(in the rows, 100 means zero)
Rotation paths and how fast each direction turns (degrees each step)
Each turn is a multiple of 5 degrees from 10 to 175, or 0.
Each row of a path follows its step; steps can be skipped.
path 1
step 4: 91  53  81  97  88  54  107  132  113  98  112  104  122  90  106  81  141  118  110  88  110  80  109  103  101  83  93  93  66  103  108  119  66  142  115  70  134  106  82  116  114  96  135  93  80  124  94  105  89  148  101  125  91  112  87  113  99  85  105  141  106  85  120  75  129  72  103  73  111  72  49  114  99  123  82  97  90  81  120  89  59  109  101  122
step 9: 76  131  139  112  79  129  82  82  79  92  141  82  158  73  88  86  126  53  132  108  77  86  90  85  95  114  124  98  109  111  129  102  128  88  93  126  103  94  108  72  89  145  82  118  132  121  92  78  92  93  85  89  103  113  74  103  75  84  125  114  90  117  138  83  96  79  83  101  96  89  103  106  115  101  112  100  144  110  138  104  79  106  119  91
step 11: 92  72  106  135  105  115  91  134  108  101  88  83  100  65  102  60  80  100  106  74  105  136  155  108  81  158  58  66  72  83  67  109  111  88  73  87  74  70  112  124  79  82  121  101  70  104  113  89  91  61  111  102  114  111  103  87  80  121  109  99  122  119  91  120  91  81  129  126  78  131  105  100  92  118  115  111  86  74  86  108  100  104  114  82
step 12: 115  101  99  94  133  96  86  131  99  122  85  102  129  126  87  95  88  130  87  99  123  107  91  81  100  108  80  76  91  93  122  138  107  114  62  126  123  126  124  65  112  71  54  120  135  115  73  125  116  98  99  85  107  116  73  91  97  99  94  94  97  80  105  81  144  116  117  99  126  161  97  104  98  86  76  76  63  115  108  68  82  105  99  140
step 21: 116  111  83  89  69  97  64  112  105  138  116  102  113  82  95  138  97  54  81  93  103  98  90  102  146  85  100  112  106  99  77  124  118  96  122  113  137  117  114  90  78  115  105  102  96  101  47  84  95  84  101  121  58  91  63  86  77  126  85  134  53  58  114  122  87  107  85  95  114  88  103  92  114  102  90  56  112  110  129  104  101  124  120  124
step 24: 80  95  81  96  129  123  99  125  87  88  86  91  138  119  102  121  117  118  88  125  107  93  87  114  84  98  111  88  72  105  127  112  131  141  111  119  103  99  96  93  88  81  69  68  114  142  106  91  135  126  86  74  92  108  109  115  115  81  91  64  109  104  74  103  69  102  122  68  112  66  111  53  114  79  103  83  125  89  136  56  124  91  98  141
step 31: 143  73  129  97  125  102  139  84  132  84  115  110  88  91  108  102  106  89  86  111  104  138  86  81  85  95  76  128  92  97  111  120  96  135  63  107  107  104  110  84  104  115  122  85  103  84  97  113  100  108  73  121  102  64  141  78  130  101  70  91  146  126  62  81  96  88  128  120  94  64  103  133  106  110  107  73  61  112  53  116  91  102  88  104
step 35: 79  93  132  126  104  55  85  67  85  103  91  110  90  110  69  67  122  124  54  118  88  119  111  126  94  88  105  109  98  83  96  94  115  104  136  102  133  143  74  116  133  113  56  107  74  109  117  119  100  93  122  124  83  107  100  128  114  108  134  99  93  96  117  55  110  119  104  124  86  68  92  102  121  79  129  108  78  75  106  72  76  76  105  98
Directions:
97  106  110  103  101  98  101  97  103  94  107  102  101  95  102  94  94  98  92  94  103  108  103  100  101  103  106  106  104  99  96  103  96  101  101  103  106  100  97  105  101  101  99  99  97  92  97  103  105  99  100  109  100  89  97  106  93  97  105  104  102  96  101  106  103  108  112  96  105  90  94  94  103  101  91  94  93  102  96  107  90  104  96  105 => 175
101  105  98  99  97  98  99  110  101  99  92  104  109  103  99  88  103  109  102  97  100  109  94  104  100  92  108  102  96  95  105  98  97  99  109  98  103  102  103  102  98  111  104  96  96  99  101  97  101  91  108  91  99  102  97  106  95  104  102  105  108  102  97  109  109  92  97  104  99  99  100  99  97  104  103  91  101  103  100  97  100  101  108  92 => 60
105  98  101  94  100  103  96  96  96  103  96  95  98  97  105  101  102  105  101  92  93  99  98  93  97  103  106  92  93  96  97  95  95  98  98  95  102  109  100  97  98  97  107  86  99  93  99  100  97  97  97  98  99  99  95  97  96  100  101  96  101  102  100  92  103  112  104  83  94  106  97  100  97  104  102  108  99  102  102  100  93  103  112  100 => 100
95  96  104  96  99  107  104  94  96  107  94  101  99  105  100  99  101  103  94  101  96  102  93  101  100  96  98  105  107  97  93  95  96  99  95  103  98  97  104  100  106  96  99  106  98  98  91  106  104  100  97  113  100  103  98  105  104  105  98  103  107  91  93  102  105  108  95  101  97  102  101  97  101  101  92  95  103  93  114  92  108  97  111  100 => 160
98  103  102  102  107  93  93  110  107  95  89  102  100  101  96  100  105  93  99  93  94  98  98  99  102  98  95  106  95  100  93  111  97  104  102  104  106  88  97  95  98  99  107  94  109  96  96  105  98  101  101  106  97  95  102  93  98  97  94  105  100  107  104  98  104  103  100  104  90  109  100  96  102  99  96  100  107  100  96  97  104  93  100  105 => 40
101  106  98  104  99  96  102  89  103  95  107  100  104  100  105  105  104  101  98  95  99  97  101  94  102  99  91  97  95  104  104  98  102  98  98  100  105  111  99  100  100  111  103  100  104  101  91  98  98  109  95  106  97  101  106  108  104  106  98  99  109  108  106  115  102  99  104  98  94  93  108  108  101  100  96  105  107  102  99  90  96  96  102  99 => 65
103  102  99  101  98  101  107  105  96  100  96  110  91  109  109  101  104  94  96  100  98  99  104  103  103  100  105  99  93  105  90  100  95  95  100  103  98  98  96  95  99  100  101  106  99  106  90  89  102  92  99  104  100  99  102  104  101  103  103  100  96  102  100  104  90  98  98  94  101  105  96  90  101  90  96  103  103  108  97  100  94  107  100  85 => 95
103  100  103  108  101  98  109  106  92  96  102  96  93  99  93  102  107  105  103  89  107  101  102  97  108  103  109  104  96  93  105  96  104  102  99  107  95  94  98  97  93  109  98  98  96  104  101  99  102  108  91  101  100  101  104  95  97  106  115  98  103  94  100  96  97  109  98  108  102  105  105  99  93  102  96  100  104  97  102  102  97  94  100  101 => 45
